In the rows, 128 means zero.
These are runs of 8 systems, one row a step. Runs of the same system follow the same rule from any start.
R, run 1:
[[ 64 134 131 156 119 140 171  82 127  72 114 124 141  98  80 117 113  97
  167 173 156 127 101 123  95 106]
 [102 164 142 113 159 177 147 141  91  81 112 158 164 153  78 105 145 112
  146  97 123  90  99 103  88  95]
 [134 139 144 115 140 157 117 157 121 146 101 165 146 169 144 125 168 170
  104  28 128 105 103 120 125 128]
 [138 134 124 161 117 105 110 180 154 188 125 128 121 140 174 125 146 169
  112  85 102 137 163 182 151 172]
 [152 108 116 145  65 101 141 154 148 170 142 114  89 105 145 137  74 134
  125 182  96 125 184 148 161 156]
 [127 122 131 101 100 153 171  91 161 116 134 102 123 106 130 161  66  81
  143 215 132 125 111 121 144 134]
 [ 96 140 138 120 152 174 116  89 116 103 144 114 127 138 111 134 135  59
  152 160 155 107  57 134  99  83]
 [ 68 132 134 167 136 147 106 101  98 107 106 162 129 139 102 101 170 143
  146  67 163 122  77 126  92  84]]
B, run 2:
[[152 144 135 106  89 177 132 171 153 189 156 104 107 155 167 156 108  99
  120 151  98  92 117 172 159 134]
 [146 102 126 128  78  92 150 153 134 140 162  78 122  70 122 147 132 139
   98 192 156 143 176 136 139 150]
 [ 94 140 123 148 119 113 161 138  85  68 120 138 154  99  57 109 133 154
  148 144 123 134 172  86  99 112]
 [ 54 148 126 151 134 169 127  64 127  97  96 148 126 148 108 129 124 118
  176 115 128 135  66 119 115  87]
 [120 141 129 157 177 136  72 122 151 165 148 114 108 156 173 118 154  77
  139 122 136 127  87 202 120 132]
 [169 100 129 155  91 100 101 187 123 190 147 143  97 125 151 102 138 144
   94  95 135  98 165 167 129 149]
 [138 102 139 126  91 102 201 132 153 109  82 147 160  92 116 117  98 169
   97 112 153 118 165 114 122 182]
 [113 176 137  97 153 175 195 136 140  80 105 128 180 149 100 130  95  97
  150 155  91 105 125 109 118 139]]
Z, run 3, 8 rows:
[[132 123 114 130 131  97 115 128  87 103  99 167 129 125  95 119 138 203
  122  75 103 155 172  61 131 123]
 [165 145 126 101 127 116 140 189 126 145 127 117 151 134 142 150 147 188
   96 102  84 145 189 112 159 164]
 [180 106 126  68  78 128 146 145 119 141 148 108 109 109 131 175 100 146
   90 166 116 125 162  80 164 129]
 [146 116 123  83 149  97 154  90 146  88 133  85 154  91 123 171 123 130
  111 190 145 178 144  92 149 151]
 [174 126 115  98 205  96  86 113 108  98 155 118 131 129 119 127 123  78
  131 174 107 147 149 104 122 124]
 [147 103 112 125 172  81  75  85  84  99 116 170 108 123 108 116 136 151
  127  98 125 159 140  64 118 106]
 [152 129 118 142 159  73 105 164 113 128 117 145 139 126 126 109 161 190
  107  79 106 158 195 120 132 163]
 [174 123 122 103  81 119 139 187  96 144 135 139 117 122 113 134 108 168
  103 126  85 110 200  86 148 132]]
F, run 4:
[[181  99 149 111 126 144  97 159 117 168 141 158 110 150 147 102 138  92
   91  84 165  56  95 149 105 112]
 [ 84 118 146 173  72 139 152 140 128 146  94 165 128 122 119 102 151 172
  122  60 170  96 107 149 106 124]
 [ 82 183 125 173 101 164 145 191 126 148 121 129 135 155 118 119 131 153
  160 114  59 118 162 165 136 132]
 [ 93 146 121 137  73 166 149 109 159 154 134  98  99 130 145 169  80 107
  160 190  92 136 110 152 166 122]
 [118 130 130 138 143 103 144 116 173 125 152  64 148  92 149 145 144  98
  121 191 165 160 126 184 128 167]
 [177 101 136 126 142 102 106 162 103 128 176 122 115 104 112  93 131  57
  110 169 161  80 144 150  91 120]
 [103 107 142 152 132 139 128 100 113 101 109 169 127 126  99  82 131  90
  141  99 186  83  74 133  72 100]
 [111 165 138 151 170 163 121 163 141 145 101 161 151 181 146  94 152 123
  138  55 106  90 106 174 109 140]]
V, run 5, 8 rows:
[[119 116 146  85  95 165 126 126  93 120 154 105 134 114 108 170 184 139
   97 122 185 119  81  86 126  73]
 [ 83 179 118 153 173 132  95 134 147 142 133  95 142 152 156 155 182 163
  146 109  88 188 124 164 153 140]
 [150 104 117 161 114 115  59 138  98 173 146 171  61 150 139  94 111 108
  135 104 111  94 134 138 123  99]
 [120  82 118 136  93  84 140  62 168 130 111 115 104  84 149 156 101 159
  116 156 163 175 126 121 156 157]
 [160 147 118 119 187 105 149 137 135  95 104 145 148 141 114 101  78  97
  147 155  66 128 186 114 123 167]
 [170  96 155  64 124 159 149 123 107 107 126 147 143 128 114 130 129 102
   88 111 182  73  87  82 103 107]
 [107 162 141 123 161 130 154 154 157 118 129  79 189 126 143 154 200 160
  108 108 152 164 125 162 132 164]
 [136 146 127 152 127 131  75 198  70 151 168 139 107 145 107  98 164 128
  133 108  97  98 158 138 112  92]]
X, run 6, 8 rows:
[[ 89 138 131 134  66 165 164 109 178 168  96 118 117 139 165 169 104 165
  134 116 117 140  99 149 169 146]
 [126 140 152 124 101 160 171 173 174 160 145  81 156 124 159 144 152 108
  103 140 160  97 106 198 130 163]
 [110 117 134 176  86 127 151 149 141 142 150 113 110  99 112  93 103  70
  146 187 156  88 134 190 100 135]
 [ 79 133 133 180 146 143 130  98 131 106 103 164 123 136 105  74 116  77
  171 115 151  95  87 164  80 113]
 [105 141 123 194 145 117  95 150 126 153  96 176 112 158 139  74 138 149
  150  54 100 117 141 167 111 142]
 [116  94 130 154  60 118 135 120 142 167  89 166 100 122 148 127 113 192
  110  66 141 126 125 127 144 140]
 [124 139 153 103  61 184 188 175 137 151 115 131 150 136 131 145 135 156
   97  95 143  77 108 133 136 133]
 [ 94 164 131 150  63 171 181 172 153 150 139  98 131 126 120 141 100 111
  152 184  94 106 141 173 141 139]]
F, run 7 (8 x 26):
[[ 72 155 127 136  63 177 127 146 107 148 160  86 111 122 120 184 164 165
  139 146 120 150 112 127 156  87]
 [ 80 141 110 176 122 112  84 116 129 150 165  76  98 111 139 154 160 130
  156 175 119 185 126 168 145 112]
 [136 105 110 172 152  74  79 102 134 143 151 124  79 111 142 102 103  80
  152 178 124 146 145 165 122 137]
 [148  93 127 156 165  83 135  91 151 106  98 166 122 115 122  70  78  74
  138 140 152 102 133 146  90 162]
 [160 133 146 103 164 140 171 147 145 102  92 171 170 154 117  84  99  90
  116  96 131  64 125 132  93 163]
 [144 142 156  77 105 196 181 160 133 130 107 144 160 159 128 143 128 131
  101  85 137  69  93 115 125 126]
 [ 96 155 145 111  75 176 151 167 127 149 141  93 152 129 132 176 184 182
  106 104 141 131 105 133 147 112]
 [ 88 149 116 160  75 140  98 160 104 162 176  85  97 114 125 165 173 162
  137 152 113 157 138 146 149  93]]
V, run 8, 8 rows:
[[ 95 124 139 124  70 141 160 147  87 100 148 101 145  87  73 148 172 166
  115 138 171 131 133  92 112  92]
 [ 74 190 116 128 133 172 124 139 120 124 120 114 138 162 122 166 147 174
  162 113  56 170 128 111 160 107]
 [137 124 127 133 107 168  88 127 138 188 127 159  78 177 170 128 104 108
  133  94 100  90  87 156 144 107]
 [124  94 128 166 103  94 135 104 184 164 133 102 102  94 172 131 104 105
  127 169 164 140 120 192 139 170]
 [130 128 112 153 152  92 139 123 113  85 133 128 126 101  82  90  91  82
  161 195 109 125 175 120 100 138]
 [112 122 137  87 135 155 156  78 102  67  98 151 150 123  89 134 118 123
  131 119 157 117  87  58 106  92]
 [102 165 141 126 168 156 157 139 160 117  84 134 185 162 146 131 167 158
  123  57 129 130 101 151 124 161]
 [137 129 138 161  89 136 118 211 113 178 147 145 118 135 130  92 156 135
  108  88 135  71 149 177 109 132]]
B, run 9, 8 rows:
[[111  78 128 162  59 112 122  94 111 143 102 179  80 109 116 104 102 159
  128  92 162 111 116 105 121 107]
 [137 122 141 125 199 107 156 100 167  90  92 136 179 126 137 101 136  94
  115 110 173 123 104 152  95 173]
 [154 163 143  96 122 194 130 194 111 158 137 147 135 181 131 122 126 105
  122  98  85  61 118 136 126 112]
 [124 105 137 112  64 137 156 115 165 159 144  77 120  92 164 187 134 150
   93 161 170 149 108 142 164 143]
 [128 161 119 140 159  93 141 175 106  92 150  95 168 106  87 118 162 137
  130 159 107 154 197 127 113 145]
 [ 65 139 118 154  71 160 134 104  95 121 104 161  98 136  91 134 103 161
  170 115  96 129 118  88 136  83]
 [ 99 123 123 153 184 105 109  54 171 114 119 115 125 123 157 124 125  87
  153 150 157 165  81 169 121 145]
 [166 129 128 147 152 125  76 189 100 165 152 158 103 157 131  81 137  94
  124 102 101  75 150 161 108 119]]
U, run 10 (8 x 26):
[[134 134 144  59 143 172 134 106 133 117 150  87 151 129 142 189 165 114
   99 139 166 137  63 103 136 104]
 [141 149 112 120 155  98  96 156 113 128 174  75 132 111 129 161 167 141
  123 173  95 187 180 125 153 135]
 [109 100 110 147  96 103  84  89  71 113 131 155  83 109  90 124 124 159
  142 124 129 150 138  64 127  74]
 [100 131 124 136 189 101 143  77 144  75  68 160 166 128 117 112 140 158
  134  81 138 162 120 106 108 155]
 [170 144 123 106 164 142 104 147 137 155  99 173 117 185 160 121  92 131
  128  80  56 109 144 125 150 148]
 [187  89 147  52  99 144 152 123 131 136 127 130 129 121 146 164 113 128
   70 125 168  95 103  86 138 132]
 [151 158 137  94 145 126 169 188 108  95 156  89 181 108  91 139 155 125
  108 167 118 128 181 112 120 142]
 [ 98 150 122 128 122 164  86 134  59 110 160 132 108 143  82 137 152 118
  157 135 102 122 111  86 119  49]]
X, run 11, 8 rows:
[[ 98 150 144 145 144 150 106 161 119 143 131 126 154 151 136 124 212 157
  111  52 158 123  92 163 109 117]
 [130 106 119 162  45 125  98 162 107 189 155 133  66 121 135 130 112 144
  127 134 108 108 149 143 149 105]
 [116 123 146  95  99 192 161  89 153 135 103 150 121 149 141 144  87  98
  132 121 144  83  54 123 132 111]
 [143 169 133 138 157 148 149 188 167 154 123 121 151 163 152 105 113  95
  132 128  78  98 155 196 129 177]
 [103  94 123 183  95  83 157  82 177 130 100 132 109  87 139 107  86 127
  142 160 158 146 137 163 127 173]
 [105 126 155 141 144 137 153 143 121  98 113 141 174 121 101  94 183 126
  110  75 197  94  93 146  78 130]
 [101 143 115 186  79 123 109 186  86 153 143 146  99 127  93  95 131 154
  154 123  89 108 177 138 117 104]
 [ 70 128 127 139  84 170 132  67 140 137  89 150 101 145 140 156 110 155
  153  98 130 139  66 114 148  99]]
R, run 12, 8 rows:
[[168 135 133  66 145 142 147 136 146 136  98 139 154 155 161 167 130 181
   87  79  99 140 136  87 166 157]
 [167 131 118 125 165 107  75 148 153 178 163  95 106 143 189 148 146 108
  111 140 106 152 138 175 156 157]
 [132  74 114 157  81  76  96  85 123 144 148 119  67  83 131 131 100 123
  129 177 154 153 142 122 138 116]
 [ 95 133 124 129 148 111 176  76 143  63 109 111 155  92  93 129 101 106
  154 189 141 158 131 111 112 143]
 [148 146 137  86 180 157 120 139  80  78 141 142 153 146  84 109 146  85
  130 123 130  89 111  87  93  88]
 [131 115 140 106 151 132 104 110 115 128 107 151 142 145 140 138 186 175
   88  38 172 136  85 102 122 117]
 [119 146 118 172 153  83  98 172 135 151 131 113 138 126 147 116 183 180
  118  93 107 168 175 171 134 164]
 [166 106 114 122  81  92 129 159 109 145 141 129  95 105 120 135  88 156
  119 162  89 134 207  98 152 140]]
Z, run 13, 8 rows:
[[155  91 129  63 102 124 141  83 133 117 137  97 121  97 140 192 126 151
   90 151 171 160 108  72 158 122]
 [148 125 118 125 184  77 109 121 137 107 162  75 141  96 134 138 154  98
  119 189 145 172 153 147 125 151]
 [142 119 108 138 159 101  78 106  76 101 140 155  90 126  92 102 101  97
  159 156  94 132 156  85 113  90]
 [117 134 115 140 173  93 113  97 117 100  78 168 141 141 118 121 135 190
  135  68  96 173 155  89 130 147]
 [191 128 128 112 133 112 112 199 120 167 133 146 128 149 153 118 131 157
   90  84  86 109 183 134 143 160]
 [160  88 135  91  55 119 172 141 114 129 126 128 121  91 112 152 105 166
   89 144 149 115 158  72 144 130]
 [134 151 132  88 150 118 178 143 145  86 141  71 184 100 114 164 143 127
  112 186 133 164 154 115 136 159]
 [164 134 120  74 176 142  83 114  93 110 164 115 116 144 117 153 121  75
  132 175 104 132 120  85 132  89]]
S, run 14, 8 rows:
[[115  80 123 117  95 107 129  52 134 117 108 129 105  91 133 171 125 179
  112 123 173 172 108  71 151 121]
 [142 144 134 116 220 113 113 122 137 102  94 151 170 157 140 109 167 140
  117  59 130 140 119 129 110 158]
 [171 134 121  75 117 153 122 139  91 127 127 157 107 154 109 146  81 136
  125 130  66 106 152  53 151 100]
 [131 143 137  98 117 132 196 138 184 128 108  90 170 113 153 170 123 161
  103 145 124 158 148 137 162 191]
 [153 163 129 103 192 143  84 159 113 128 181  87 140 148 138 143 172  76
  127 162 108 134 121 147 125 110]
 [100 108 119 118  85 121 130  71 110 108 141 101 101  90 106 177 120 149
  139 186 144 177 116  72 150  92]
 [ 93 143 132 135 199 121 127  72 164  96  90 128 169 141 147 128 166 134
  133  88 157 167  82 146 117 153]
 [167 116 119  89 154 145  74 103  95 135 123 172  88 169 138 130 100 111
  128 101  92 110 109  74 139  89]]
S, run 15:
[[136 144 145 111 138 184 120 150 128 156 104 172 132 184 148 116 136 122
  120  49 114  76  82 139 119 119]
 [159 114 122 123  68 123 112 169 124 187 138 130  91 128 155 151 116 183
  101 106  95 125 170 120 171 138]
 [124 152 117 163 150  83 137 178 137 124 137  94 154 110 125 114 151 149
  133 149  97 165 202 166 127 178]
 [103 157 117 147 141 143 133 126 106  95 150 116 123 126  84 110  99  63
  177 203  94 115 140 132 104 100]
 [ 87 110 139 136  87 153 165  65 171 129 111 115 117 108 142 146  94  96
  143 164 174 119  67 149 128 126]
 [148  92 142 133 158 117  76 114 135 156 135 140 111 136 167 116 172 106
   96  76 192 112  76 161 108 126]
 [152  90 120 131 104  87  95 136  71 127 124 171 101 113 100 111 140 179
  103  81 137 124 164  71 123 106]
 [107 162 132 139 131 128 188 164 132  97  80 155 178 136  99 103 123 175
  132  92  93 123 171 118 115 166]]
U, run 16, 8 rows:
[[ 79 146 123 127 185 115 132  74 123  66 100 120 167 123 104 138 170 157
  140 112 143 185 109  94 114 124]
 [147 151 106 126 183 117  75 119 129 144 108 158 104 174 156 133 114 142
  144  95  47 157 148 116 155 137]
 [184  71 134  75 113 113 128  85 132 133 104 154 107 121 147 154 103 150
   84 102 160 126 111  69 146 134]
 [169 139 135  91 160 107 181 172 123  87 117 127 185 116 100 117 123 135
  100 135 116 120 188  99 118 171]
 [137 155 132  97 131 179 112 162  65 114 145 152 126 162  87 126 132 106
  137 119  90  83 122  80 116  69]
 [117 140 141  82 178 148 111  97 124 102 141  94 160 129 135 172 195 134
  106 113 168 160  72 106 128 105]
 [141 147 106 129 156  97  80 151 114 144 150 103 115 132 145 160 162 173
  122 127  74 188 179 118 165 134]
 [123  87 120 122  81 107 118  82  94 113 108 163  92 108 102 142 107 179
  122 110 139 150 136  50 142  97]]

Which system made each of these runs?
run 17 (2 x 26):
[[117 129 120 127 101 140  99 122 133 161 185  67  94 113 152 177 136 104
  136 198 125 156 114 153 159 108]
 [151 110 139 106 169 144  93  94 141 131 154 119 112 136 151 128 128  45
  126 156 169 104  67 150 108 111]]

X
run 18 (2 x 26):
[[102 145 111 166 204  76  95 102 130  95 134 105 142 114 120 114 167 119
  152 145 125 188 149 152 112 146]
 [135  87 119 143 149  72  64  95  94 116 140 136 107 101 122 116 178 157
  109  99 177 162 128 104 113 107]]

X
run 19, 2 rows:
[[ 79 106 129 141  91 114 165  71 138  97  78 138 139  97 112 149 131 193
  129 102 167 168 113  93 137 135]
 [150 175 133 130 168 133 131 199 153 146 152  94 156 149 153 122 142  97
  125 148  84 118 161 189 131 172]]

Z
run 20:
[[ 93 151 138 138 120 130 140 166 119 130 128 105 164 118 123 146 207 202
  105  76 143 160 138 131 132 135]
 [ 69 178 115 156 131 140 150 126 158 127  88 123 148 149 137 146 128 189
  159 105  70 177 149 142 160 158]]

B
run 21, 2 rows:
[[141 152 110 143 160 113  96 141 130 151  99 163 113 167 151 120 108 162
  143  87  43 151 172 125 156 153]
 [193  97 117 121 139  89 112 114 160 161 108 157  95 137 175 116  58 114
  115 129  99 118 160 138 153 173]]

R
run 22 (2 x 26):
[[158  92 126 149  99  73 138 141 156 161 102 148 116 109 161 117 110 177
   97  91 135 140 175 137 146 183]
 [154 134 130 102 147 121 191 129 148  88  79 159 167 134 111 111  65 127
  127 133  95 113 170  98 124 176]]

B
run 23, 2 rows:
[[155 126 136 112 144 141 123 147  99 123  91 198 135 165 113  94 121 144
  116  46 114  79 130  92 110 122]
 [158 141 133 103  75 148 176 183 134 157 107 143 136 143 134 141  96 173
  106 103  78 101 172 114 154 154]]

S
run 24:
[[ 93 173 146  88 161 170 159 138 129  91 123  91 192 136 115 167 192 148
  117 108 142 151  95 118 126 123]
 [145 134 129 106 134 155  60 150 105 170 188  93  99 146 158 165 174 107
  112 136 127 130  98 141 144  88]]

Z
run 25 (2 x 26):
[[150 117 116 114 111 109  89 139 120 158 189  66  97 103 152 176 148 125
  108 182 127 164 146 131 162 121]
 [ 97 112 108 130 112 109 115  59 124 108 142  98  98  96 118 168 114 128
  153 193 131 191 120  90 150 103]]

R
run 26:
[[131 153 128 127 165 138 110 145 142 129 178  72 132 128 138 137 138  56
  140 204 119 130 123 180 123 130]
 [100 110 116 142 135 131  87  51 103 104 118 161  83 133 108 121  98  99
  165 139 133 137  86  92 117  77]]

Z
run 27 (2 x 26):
[[128 103 123 138  72 111 151 129 117 120 159 103 105  77  95 134  92  99
  136 217 139 122 160 120 128 119]
 [ 84 154 137 123 183 163 131  85 119  71 116 133 157 143  97 119 141  79
  159 134 144 120  70 118  93  97]]

X
run 28 (2 x 26):
[[114 145 140 149  56 164 157 192 147 179 155 100 118 127 136 132 119 109
  129 163 120  84 133 189 133 134]
 [ 95 121 132 168  69 107 177 152 142 123 142  91 135  74 103 121 126 132
  129 185 161 134 162 166 118 149]]

B
run 29 (2 x 26):
[[162 157 142 106 113 155 155 215 129 164 132 129 151 156 142 132 135 149
   99  98  84  91 166 146 144 155]
 [144  98 141  72  49 162 168 120 131 137 135 109 120 109 127 179 111 145
   91 148 159 109 108  86 151 112]]

Z
run 30:
[[147 150 151  65 130 168 183 161 152 124 120  98 187 139 141 169 158 150
   83 108 138 119 114 119 144 158]
 [138 163 128  87 141 162  90 172 100 144 180  82 133 145 135 182 189 138
  112 136 100 148 125 117 157  97]]

S
run 31:
[[116 159 125 101 107 187  95 139 108 160 135 131 102 171 146 172 138 147
  135  98  78 126  95 104 165  81]
 [117 101 127 133  97 115 120  88 176 172 120 103 103 115 185 176 138 168
  107 120 157 173 102 149 166 154]]

Z
run 32 (2 x 26):
[[134  92 125 185 105 107  87 122 127 168 127 171  72 131 142  72  96  91
  141 112 142  85 119 172 105 123]
 [103 105 138 164  82 108 199 119 165 114  84 143 148  93 113  90  92 131
  129 131 172 103 133 152 103 172]]

R
